A single turn carries every row of the set below to another of its rows. Some are shown first; where does it send the rows asked next?
kas: [  0  38  -6  11  13   7 -17  24  -1 -10  -2   7  -5  32  34   5  -3 -23
  18   2  14]
poni: [ 10  13 -15   9   5   0  -1  12  17   7   6  23  21  11  37 -32  20  17
  14  -8 -17]
zur: [ 43  19  11  -2 -12   7   5   1  -3 -15   8   5   8  -8  33  25  29   0
 -18  16 -15]
bif: [  7  15  16  -2 -11   4 -13  38 -21   9  -6  -5 -18  17  17  21  24 -18
  14  12 -23]
loder: [ 23  18  14  -1  -7 -16  -2  31  22   2   9   6  25  15   6   9  35  18
  28   4   6]
bik: [ 26  26 -19 -11  15  -7  -7  20   1  44  -9  -4  20   3   5 -11  32   0
  21  11 -16]
reta: [ 35  16   9  -3 -14   5   8  -2   2 -10   3  -1   4 -11  31  29  32  -1
 -17  19 -19]
Pemas: [ -5  23 -28 -17   1   2 -22  10   4  15  13   6   9   7  33   6   2 -25
 -12  31 -24]
gupu: [ 46  36 -20  -3 -23   3  -7 -13   5  15  20 -13   2  21  26   0  26 -14
   6  23   9]
nafi: [ 18  24   6  -3  -1 -14  -3  29  21  10  16  12  19  10   5   2  26  26
  28   2   6]
molot: [ 49  36  -8  -5 -22  11  -6 -11   1   5  16 -15   9  19  24  -5  25 -12
  -2  23  16]
Leb: [ 35  11   3  -6  -9  -1  12  -3   7 -10   3  -1   7 -15  28  25  33  -1
 -12  17 -24]
bubus: [ -9  22 -13  -2  -6  10  -6  37  19   3 -12   6  -7  37  41  11  15 -24
  20  10  -1]
tad: [ 33  37  -5 -19  22   0 -18  19  -4  30  12   0  14   8  -8  -1  22  -5
  24   2   4]
sefi: [ 11   9  -1   7  10   8 -13  27  15  -7  -6  13  24  -1  40 -29  16   7
   2  -8 -19]
Supe: [-10  14 -20 -26  -1  -3 -22  20   3   8   4 -11  17  15  35  20   9 -27
   4  30 -12]
fizuk: [ -9  22 -26 -21   5  -2 -20  18   0  17  15   3  10   9  36   5   6 -29
  -3  29 -20]
sug: [ 10  50 -10  13   6  -2   6  31  12 -13 -15  10  10  -7  39  -2  24   2
   3 -14   4]
Sis: [ 24  40   1   0   1 -17  -6  20  20  12  15   7   3  -6  12  -9  30  27
  25  -4  -4]
Navav: [ 32  39 -12  11  -9  35 -20  -6 -16  -4 -15  16  10  19  25  -4  42  -4
   1   5 -12]
zasa: [ 12  14 -11 -14 -12   5  -7   6  15  22  -6   1  -5  30  31 -28   3 -21
  -2  34  -1]
vizib: [  9  11 -11  13  10   4  -7  15  16   5  -5  17  29   1  35 -28  14  17
   8 -11 -14]
kovi: [ -5  32 -10   2   4   8  -7  26   0  -8  -3   3  -7  31  40  16   2 -27
  22   5  13]
vup: [ 47  26  15   6 -10  12   2   4  -2 -12   8   4   5 -15  25  20  20  -4
 -18  14  -9]
kozu: [ 24  28 -20 -11  12 -10  -8  20   2  44 -15   0  17   9   9 -12  37   1
  20  11 -15]
baza: [  6  40   1  14 -15  -7   6  35 -12  12   6  -2 -24  20  35  19  30  -5
  20   2  -9]
zun: [ -7  15 -22 -21  -1  -1 -18  19  -1  14  13  -2  12   7  36  10   2 -31
   5  34 -19]
pigu: [ 13   9  -4  10  10  12  -9  19  16  -2  -5  17  26  -2  32 -30  19  12
   7 -10 -15]
dadu: [ 24  24  -5   5 -19  29 -19   0  -3   0 -22   5  13  36  21 -10  42  -9
  13  20  13]
Sobe: [ 24  15  -2 -30  -9   9 -13   9   4 -12  31  -2   6   5  -1  25  31   5
   4   7 -12]
tisop: [ 42  29  -4 -11  -9  15 -12  -9  -8  -9  10 -13   8  20   5   0  26 -23
 -15  18  11]
davut: [ 34  44 -12  13  -8  34 -20  -1 -18  -6 -10  16   5  15  22  -4  43  -4
   2   4 -13]
veb: [  5  16  13   0 -13   0 -10  42 -22   7  -2   1 -19  15  24  22  26 -15
  14  13 -23]

Sis goes to tisop
Leb goes to Pemas
Now find these:
zasa goes to sug
poni goes to vup
nafi goes to molot
reta goes to fizuk
baza goes to tad
vizib goes to zur
kas goes to loder
kozu goes to davut
veb goes to bik

